In the rows, zero is written as 128.
D: rows in several groups, each row roughly a mix of its group's directions (one row in no group):
D (118 x 14):
[[134 172 131 107 156  84 112  98 158 115 124 171 168  92]
 [123  60 166 135 142 156 150 159 126 151 106 174 150 117]
 [128 130 156 136 152 166 133 174 136 101 142 146 109 203]
 [ 93  85 135 135  89 136 144 148  85 188 127 119 117  94]
 [120  72 165 132 191 140 157 158 118 123 120 160 129 150]
 [141 167  91 103  86  89 109  78 117 144 128  98 119  95]
 [152 113  89 152 113 133  99 150 131 119 167  75  91 172]
 [133 148 100 121 111  83 121  80 134 140 116 116 155  57]
 [171 171 122 114 172 116 113 102 160  71 122 132 132 158]
 [ 88  80 126 143  90 144 130 151  90 184 134 116 122  95]
 [ 99 116 137 114 175 106 132 133  71 152  89 166 127  90]
 [163 155  89 122 124  96 116  67 142 105 119  82 135  99]
 [164 110 150 171  91 190 104 155 115 154 109 106 128 125]
 [125  42 145 146 136 144 128 129 107 153 146 104 114 170]
 [141 134 137 101 164 104 128  84 134  93  90 171 138 181]
 [174 165 128 105 166 112 130 102 162  73 111 147 133 159]
 [162 165  89 123 132  95 110  72 156  92 116 101 145 107]
 [153 168 137 114 172 122 108 103 156  77 126 147 135 182]
 [146 146 111 119 164 103  79  72 133 110  93 149 164 106]
 [128 119 159 131 150 168 140 178 132 108 141 148 104 198]
 [149 144 106 181 117 113 102 158 136 144 158  86 138  72]
 [151 174 127 128 160 113 130 136 193  77 148 148 154 127]
 [124 130 163 143 156 109 143 110 144 101  89 180 163 180]
 [113  62 167 146 156 158 141 161 112 153 109 161 147 115]
 [120 103 105 104 160  90 182 131 138  99 167  99  92 149]
 [106 198 101 124  76 116 109 119 126 142 128 122 137  77]
 [158  99 158 145  77 182 127 170 118 170 129 123 114 131]
 [151 116 160 134 145 144 112 105 124 133 181  68 103 173]
 [ 95  93 145 114  96 131 119  99  70 180 109 133 113 155]
 [154 144 130 148 177 165 120 161 145  72 129 118 114 175]
 [120 111 110 161  99 143 136 176 130 137 179  73  95 143]
 [113  79 109 150  87 138  94 115  86 180 121 100 126 110]
 [151 124 101  96  98 149 110 147 110 163 159  94  88  77]
 [111 184 140 171  87 102  99 131 137 156 134 141 169  99]
 [101 107 172 148 157 169 148 185 134 123 127 170 139 151]
 [ 97 105  88 115 144 146 149 151 118 104 167  76  79 142]
 [113 175 115  67 116 130 100  92 104 145 110 153 125  85]
 [133 130  81 152 110 123  98  93  92 134 104  67 120  93]
 [167  98 114 181 174 119 138 129 141  97 126  73 136 111]
 [135 158 102 122 110  80 121  72 143 131 118 114 158  71]
 [115 167 148 142 109 139  85 118 124 153  95 174 176  90]
 [110 119 169 114 134 147 139 170 139 130 152 180 118 192]
 [ 93 180 150 166  93 105 106 124 140 148 124 161 178 122]
 [138 181  87 125  80 108  98  90 129 132 133  88 124 101]
 [109 190  97 124  75 116 105 115 124 146 125 118 136  75]
 [135  73 171 119 130 154 160 156 145 148 113 183 153 117]
 [ 93  96 171 122 141 154 135 176 111 158 135 184 128 149]
 [109  74 141 136 111 166 137 149  73 164 117 109  93 150]
 [124 149 131 179 137 127  82 104 136 128  98 132 188  85]
 [ 92 175 123  86 137 111 106  75 118 122  99 166 151 110]
 [125 124 159 135 148 166 139 180 144 104 146 152 113 196]
 [145 141 137  95 164 104 122  77 130 100  82 173 144 158]
 [110 198 109 121  83 120 115 123 132 141 122 135 145  67]
 [105 108 142 175  93 164 146 185 127 156 157  99 125 110]
 [164 166  93 124 127  93 121  73 152  97 118  91 139 101]
 [160  99 100  57 157 148 129 124 108 121 126 122  79 108]
 [116  73 128 139 114 165 127 139  67 159 101 105  95 145]
 [119 135 184 125 105 124 150 141 137 148 106 199 153 161]
 [172 109  94  63 130 133 112 134 114 145 147 119  81  96]
 [ 92 120 182 124 143 149 137 170 115 148 135 185 129 166]
 [ 86 110 174 133 138 157 129 176 113 150 138 179 129 165]
 [110 155 146 104 178 112 140 142 105 132  99 180 139  74]
 [ 97  91 153 122 169 135 142 164  92 149  99 185 131 114]
 [ 92 150 105  94 174  69 150 100 139  91 139 146 128 136]
 [ 85  62 152 155 143 148 132 156  87 164 118 141 132 127]
 [128 124 168 135 149 160 163 170 175  96 150 155 139 168]
 [157 113  99 128  94 139 109 165 124 158 178  83  90 104]
 [ 94 179 110 122 154 103  95  78 126 105 101 147 163 109]
 [143 136  81 140 146 117  86  90 127 116 136  71 134  79]
 [101  82 149 140 116 171 139 181  95 156 134 135 101 161]
 [143 174 134 123 159 113 128 146 189  85 152 166 154 136]
 [121 131 160 120 147 145 164 165 169  96 163 153 123 185]
 [107 113 116 108 108 135 150 145  99 169 137 109 111  47]
 [117 164 164 108 173 129 144 150 119 130 105 183 146  78]
 [101 103 143 148 189 138 119 152  79 121 122 128 102 179]
 [151 196  90 112 102 101 113  96 148 110 124 111 134  88]
 [147 129 129 147  80 157 128 129 179 109 168  93 128 180]
 [161 103 119 187 115 134 125 171 138 142 159  74 125 102]
 [ 65 119  93 112 141 133 154 150 123 102 171  99  91 153]
 [124 189  91 121  79 110 104 106 131 138 123 113 137  74]
 [ 91 150 161 124 157 123 145 103 128 113  80 181 172 116]
 [ 69 152 162 162 143 126 153 110 134 109  94 155 177 133]
 [151 122 103  64 111 152 109 139 105 158 143 125  86  82]
 [133 147 176 135 121 120 124 120 137 140  86 199 171 145]
 [ 74 190 101 129  84 128 130 168 134 117 127 161 127 134]
 [131  79 166 120 198 125 144 130  96 131 134 133 107 168]
 [101 108 149 159  91 158 162 193 129 152 160 118 113 139]
 [139  63 168 129 158 146 156 145 125 141  94 174 148 120]
 [154 131  86 158 111 149 126 136 137  98 142  51  99 139]
 [113 151 147 185 119 132  98 118 135 142 103 137 189  83]
 [ 94  96 163 131 128 159 140 191 107 159 141 168 116 150]
 [102 106 174 144 163 167 150 184 134 125 130 171 142 142]
 [108 142 172 118 176 138 152 162 120 130 106 186 147  93]
 [153 131  78 114  94  91 104  75 121 133 135  79 108 131]
 [100  63 137 156 117 152 108 141  80 177 112 127 130 118]
 [105 100 176 115 141 155 148 179 119 148 143 177 116 165]
 [103 115 106  92 119 135 169 148 116 122 170  91  69 154]
 [159 161 129 133 176 140 122 144 175  67 145 131 131 161]
 [141  52 153 133 161 133 147 126 121 129 141 116 111 187]
 [151  64 148 132 180 146 142 150 132 106 113 153 123 174]
 [126 195  93 124 116 101 103  99 118 109 148  81 101 145]
 [154 132  83 139  93 108 149 121 142 127 131  71 122  67]
 [158 156  79 131  94 107 104  86 146 109 141  72 118 135]
 [167 135 130  97 108 114 166 114 198 110 138 148 155  96]
 [124 109  92 156  96 130 137 150 125 150 139  81 126  55]
 [134 162 170 127 131 159 158 160 177  94 149 154 136 169]
 [165 188 122 108 119 107 143  97 180  93 152 106 134 119]
 [118 131  91 112 107 157 111 151 108 150 162  83  93  72]
 [147 138  82 143 119 108 115  88 123 123 109  75 137  66]
 [101 118 125 110  86  89 129  85 112 179 120 141 151  80]
 [166 106  95  59 141 144 118 127 108 134 137 116  79  99]
 [163 156 128 146 184 154 122 149 148  67 126 112 118 160]
 [107 163 127  68 136 121 111  73 113 119  92 171 134 134]
 [133 145 155 107 148 130 140 169 170 105 156 186 130 174]
 [143 173 120 115 161  90 107  96 167 101 128 155 168  94]
 [135 130 157 125 201 155 112 160 126 100 112 175 131 156]
 [103 210 126 113  89 108 129 114 130 141 138 126 137  80]
 [147 138 129 153 169 170 120 169 140  77 134 112 109 179]]

which group is each row in? (one row of each group first):
[172  86  93  79 164 148 122 127 114 113 130 106  82 116]
B
[152 193 100 109 105  99 115  89 143 119 125 108 134  79]
H
[164 156 104 144 163 132 130 158 184  73 148 116 138 109]
F

[125  94  92 145  81 130  86 106  99 171 128  88 126 101]
H
[117 184 134 171  93  98  93 132 138 154 136 141 168  95]
B
[159  93 125 190 117 131 137 173 144 138 163  80 123 121]
B
[150 150 107 178 109 107 102 154 136 147 160  86 137  74]
B
[157 178 102 123 137  88 122  96 175  92 129 125 157  96]
F
[147 145 105 165 118 155 135 147 149  87 149  63 105 162]
F
[147  96 146 105  94 153 167 176 120 153 153 125  80 154]
B
[160  55 144 149 151 151 129 124 135 120 139 101 119 183]
H
[143 160 148 136 120 158 148 153 194  86 160 130 140 163]
H
[155 117 105  46 135 144 116 113 105 140 125 135  88  95]
B
[111  73 163 143 163 162 147 177 127 130 118 171 138 147]
H
